One turn moves every row onto another: examples first, then more rows asked
rav: [-3.74 -0.16  5.19  0.27  0.22 -0.56 -0.51 -0.46 -0.19  1.70 -1.81 -0.67
 -2.15 -2.06 -1.82  1.33 -1.97 -1.02 -1.61  1.98 -2.07 -2.54  0.50 -1.81]
Zuka: [ 1.57 -0.35  3.31 -0.66  0.87 -0.09 -0.78  0.39 -0.09 -0.09 -1.57  0.93
 -2.39 -5.06 -0.14 -2.11  1.20 -0.36 -0.35 -0.42 -2.52  0.31 -0.89 -0.88]
nes: [ 2.84  1.00  3.10 -0.85  0.37  1.04 -1.18  1.38  0.56 -0.17 -1.37  0.06
 -1.66 -4.02 -0.86 -0.83  0.47  0.13  0.42 -0.42 -1.43  1.12 -0.68  0.95]
febi: [ 2.06  1.76  3.60  0.49  0.57  0.06 -1.67  0.93  0.59 -0.69 -1.84  0.11
 -0.86 -4.60 -1.51  0.41  0.02 -0.05 -0.21  0.44 -1.32  0.74 -0.20  1.30]
neka: [ 1.34 -1.86  1.45  2.19 -0.78  0.94  0.50 -0.41  0.66 -1.01 -2.69 -0.51
 -1.30 -2.70 -0.68 -2.11  3.50 -1.38  0.85  0.81 -0.82  0.09 -0.80  0.74]
vemuf: [-3.52 -0.55  3.02 -0.29 -1.62  2.23 -1.49  0.91 -0.11  1.85 -1.32 -0.20
 -1.79 -0.07 -2.30  1.43 -2.33  0.83 -1.35  0.75 -0.14 -1.96  1.34  0.00]
feto: [-3.32 -2.85  1.70 -0.68 -1.99  3.23 -0.51  0.21 -0.24  1.58 -1.60 -1.01
 -1.27  1.04 -2.06  0.00 -1.40  0.31 -0.60  0.50  0.10 -1.35  0.61 -0.10]
timig: [-3.87 -0.96  2.43  0.62 -2.12  1.88 -0.91  0.26 -0.25  1.23 -2.10 -0.59
 -1.02  0.56 -2.49  1.71 -1.74 -0.47 -1.78  1.64  0.52 -2.20  1.37 -0.12]
Lut: [ 1.25 -1.85  2.72 -0.55  0.60  0.32 -0.36 -0.33 -0.01 -0.52 -1.97  0.52
 -2.11 -4.56 -0.05 -2.93  1.97 -0.54 -0.02 -0.30 -2.28  0.50 -1.37 -0.86]
tav: [ 0.81 -1.20  1.89  3.09 -0.95  0.10 -0.06 -0.79  0.93 -1.75 -3.13 -0.32
 -0.29 -3.42 -1.10 -1.04  3.13 -1.70  0.02  1.85 -0.88  0.01 -0.30  1.15]
bib: [-3.78 -1.80  2.03  0.62 -2.31  2.29 -0.45 -0.21 -0.30  1.04 -2.23 -0.93
 -0.88  0.96 -2.34  1.07 -1.40 -0.50 -1.32  1.55  0.50 -1.99  0.97 -0.22]
rel: [-0.87 -0.94  0.46 -1.34  1.56 -0.22  0.11 -0.78  1.09 -2.52 -2.53 -1.21
 -1.22 -1.35 -2.33 -4.14 -1.06  0.44 -2.79  0.02  0.33 -2.94 -1.17 -0.91]
vog: [-0.81 -0.28  2.38  2.03 -1.01  1.77  0.55 -0.93  1.73 -0.19 -0.42 -1.10
 -0.74  1.32 -1.82 -1.74  0.52 -0.28  1.12 -0.56  1.63 -0.02 -0.10  2.60]
Gubat: [-1.69  0.93  2.96  3.18 -0.88  0.56 -0.06 -1.06  2.06 -0.57 -0.70 -0.98
 -0.65  0.29 -2.29 -0.29  0.30 -0.49  0.57  0.44  1.46 -0.84  0.90  3.14]
Mukos: [-1.40  1.57  3.55  2.62 -0.55  0.40 -0.77 -0.87  2.17 -0.53 -0.15 -0.92
 -0.63 -0.25 -2.67  0.12 -0.69  0.13  0.37  0.42  0.95 -0.74  1.23  3.36]
geram: [ 1.00 -2.62  2.25  0.29  0.18  0.06 -0.09 -1.04 -0.04 -1.02 -2.39 -0.01
 -1.24 -4.30 -0.15 -2.97  2.40 -1.48 -0.18  0.12 -2.04  0.33 -1.34 -0.95]
letol: [-3.11 -3.20  3.08 -0.49 -0.60  0.82  1.15 -1.54 -0.66  1.26 -2.44 -1.74
 -1.27  0.12 -1.25 -0.96 -0.35 -2.03 -0.90  1.52 -0.92 -1.27 -1.31 -2.80]
penif: [-4.05 -0.74  4.55  1.03 -0.42 -0.71  0.28 -1.16 -0.29  1.18 -2.42 -0.93
 -1.67 -1.12 -1.77  0.88 -0.92 -2.12 -1.63  2.41 -1.32 -2.40 -0.14 -2.29]
pup: [-3.70 -0.44  3.01  0.36 -1.77  1.96 -1.14  0.54 -0.36  1.54 -1.90 -0.45
 -1.51  0.21 -2.52  1.76 -2.11  0.19 -1.80  1.39  0.26 -2.02  1.50  0.04]
Tosev: [-3.28 -1.35  2.59 -0.94 -1.27  2.77 -1.33  1.03 -0.25  1.86 -1.10 -0.30
 -1.83  0.30 -2.19  0.78 -2.30  1.12 -0.96  0.26 -0.50 -1.76  1.19  0.10]
gusu: [ 0.55 -0.91  2.88  1.43  0.01 -1.11 -0.12 -1.46  0.01 -1.76 -3.21 -0.20
 -0.03 -4.57 -0.94 -1.14  1.87 -2.42 -1.22  1.47 -1.30  0.04 -0.99 -0.90]
rem: [ 0.62 -2.31  2.32  1.00 -0.07 -0.53  0.16 -1.54  0.07 -1.59 -3.15 -0.19
 -0.36 -4.30 -0.40 -2.19  2.43 -2.27 -0.71  1.08 -1.63  0.06 -1.10 -0.76]
gomov: [-1.54  0.35  1.80 -1.11  1.81 -0.91 -0.72 -0.09  1.45 -2.08 -2.01 -0.42
 -2.62 -2.47 -2.19 -3.36 -1.35  1.29 -2.99 -0.10 -0.38 -3.81 -0.25 -0.40]
totid: [-2.79 -1.80  4.81 -2.25  0.67  0.70 -0.77  0.30 -0.23  2.29 -0.67 -0.93
 -2.29 -1.81 -1.70 -0.41 -2.61  0.57 -0.44  0.33 -2.84 -1.39 -0.25 -1.50]
Sesok: [ 1.22  1.04  3.93  0.41  0.71 -1.25 -0.95 -0.22 -0.09 -0.85 -2.36  0.73
 -1.49 -5.42 -0.76 -0.42  0.72 -1.53 -1.44  0.79 -1.78 -0.03 -0.64 -1.07]
des: [-2.62 -3.96  3.10 -1.65 -0.22  1.33  0.65 -0.91 -0.51  1.58 -1.74 -1.87
 -1.43 -0.09 -1.41 -1.46 -1.19 -0.97 -0.36  0.46 -1.73 -0.97 -1.47 -2.47]
kinos: [-1.63  1.03  1.59 -0.42  1.54 -0.96 -0.46 -0.17  1.28 -2.06 -1.99 -0.20
 -2.59 -2.24 -2.22 -3.14 -0.99  0.77 -3.40  0.31 -0.13 -4.03 -0.14 -0.59]
gubu: [ 0.84  0.30  2.73  2.96 -0.68 -0.64 -0.76 -0.69  0.92 -1.91 -3.14 -0.35
 -0.11 -4.03 -1.50  0.20  1.85 -1.71 -0.33  2.08 -0.83 -0.14  0.06  1.38]
Vabot: [-1.30  0.26  2.73  2.86 -1.08  1.31  0.40 -1.24  1.73 -0.30 -0.58 -0.93
 -0.61  1.18 -1.99 -1.00  0.67 -0.60  0.79  0.16  1.66 -0.52  0.39  2.69]
naped: [ 0.86  0.45  3.54  1.25  0.38 -1.24 -0.59 -1.05  0.00 -1.41 -3.04  0.53
 -0.60 -4.89 -0.85 -0.36  1.07 -2.23 -1.58  1.39 -1.29  0.05 -0.81 -1.05]
Bifa: [-0.92  1.59  3.81  1.62 -0.09  0.79 -1.17 -0.45  2.18 -0.13  0.21 -0.64
 -0.79 -0.46 -2.54 -0.05 -1.15  0.79  0.61 -0.27  0.76 -0.25  1.08  3.59]
Minip: [-0.43 -0.03  2.67  0.91 -0.46  2.09  0.19 -0.42  1.68  0.07  0.11 -1.12
 -0.91  1.19 -1.75 -1.74 -0.08  0.53  1.15 -1.28  1.39  0.39 -0.04  2.69]
lib: [-3.66 -2.02  3.66  0.74 -0.76  0.11  0.91 -1.58 -0.52  1.34 -2.68 -1.43
 -1.30 -0.06 -1.49 -0.02 -0.33 -2.48 -1.33  2.28 -0.99 -1.87 -0.63 -2.64]
Gome: [ 2.15 -1.58  1.58  0.57 -0.50  1.64  0.06  0.34  0.58 -0.38 -1.99 -0.39
 -1.80 -2.42 -0.24 -2.71  2.84 -0.61  1.30 -0.32 -1.04  0.84 -1.06  0.48]
kar: [-3.11 -2.35  2.03 -1.01 -1.75  3.25 -0.96  0.82 -0.30  1.76 -1.10 -0.65
 -1.55  0.63 -2.07  0.09 -1.90  1.01 -0.61  0.20 -0.48 -1.41  0.86  0.10]
Tudom: [-3.66 -2.72  1.50  0.16 -2.32  2.76 -0.54 -0.09 -0.51  1.28 -1.94 -1.15
 -1.12  1.26 -2.16  0.54 -1.09 -0.25 -1.12  1.13  0.49 -1.59  0.68 -0.31]
nimin: [-3.09 -0.76  5.22 -1.16  0.55 -0.47 -0.87  0.12 -0.10  2.11 -1.04 -0.65
 -2.16 -2.33 -1.80  0.69 -2.73  0.21 -1.05  1.31 -2.80 -2.07  0.39 -1.50]
suno: [-0.46  0.98  3.52  0.74 -0.07  1.43 -1.00 -0.14  1.86 -0.01  0.36 -0.87
 -0.78 -0.02 -2.43 -0.68 -1.41  1.11  0.78 -0.87  0.72  0.20  0.66  3.39]
Nokar: [-2.54 -3.12  3.72 -2.39  0.47  1.15 -0.09 -0.36 -0.22  2.03 -0.95 -1.57
 -2.02 -0.88 -1.28 -1.42 -2.03  0.23 -0.26  0.13 -2.19 -0.82 -1.00 -2.06]
koge: [-1.63  1.05  1.41 -0.11  1.31 -1.26 -0.17 -0.38  1.19 -2.40 -2.54 -0.34
 -2.11 -1.74 -2.06 -3.06 -0.72 -0.01 -3.65  0.65  0.38 -3.92 -0.30 -1.13]
nufub: [-1.19 -1.13  0.86 -1.65  1.49 -0.26 -0.17 -0.32  1.32 -2.46 -2.09 -1.07
 -1.69 -1.75 -2.20 -4.01 -1.31  1.01 -2.58 -0.29 -0.19 -3.11 -0.83 -0.60]
loro: [ 2.67 -0.42  2.34 -0.50  0.07  1.58 -0.53  1.15  0.36  0.11 -1.67  0.03
 -1.98 -3.03 -0.52 -2.02  1.63  0.08  1.22 -0.94 -1.24  1.00 -1.13  0.63]
voro: [ 1.51  0.83  3.78 -0.38  1.01 -0.65 -0.89  0.34  0.06 -0.30 -1.90  1.03
 -2.19 -5.49 -0.32 -1.17  0.79 -0.76 -0.97 -0.12 -2.18  0.27 -0.65 -0.79]
Peze: [-1.49  0.43  1.09 -0.17  1.26 -0.86  0.38 -0.82  1.09 -2.62 -2.83 -0.71
 -1.65 -1.26 -2.18 -3.17 -0.52 -0.50 -3.36  0.63  0.82 -3.74 -0.89 -1.25]
roke: [-1.24 -0.49  1.17 -1.57  1.89 -0.48 -0.62 -0.01  1.33 -2.26 -1.68 -0.59
 -2.23 -2.20 -2.46 -3.83 -1.33  1.45 -2.70 -0.40 -0.54 -3.41 -0.37 -0.42]
gibot: [ 1.40  1.63  3.43  1.93 -0.08 -0.67 -1.31  0.34  0.95 -1.32 -2.54 -0.03
 -0.17 -4.81 -1.69  1.01  0.55 -1.03 -0.58  1.58 -1.00  0.17  0.15  1.49]
dod: [-1.22 -0.36  0.65 -0.73  1.34 -0.53  0.42 -0.94  0.92 -2.66 -2.73 -1.10
 -1.35 -1.09 -2.08 -3.64 -0.54 -0.23 -3.15  0.37  0.75 -3.34 -1.14 -1.13]
kita: [-0.20  0.63  2.92  0.41 -0.13  1.89 -0.46 -0.38  1.82  0.29  0.33 -1.15
 -0.85  0.47 -1.87 -1.40 -0.91  1.00  1.27 -1.24  0.92  0.25  0.17  2.90]

des moves to Nokar
tav moves to neka
Now these:
Zuka moves to voro
Mukos moves to Gubat
Peze moves to dod
bib moves to Tudom

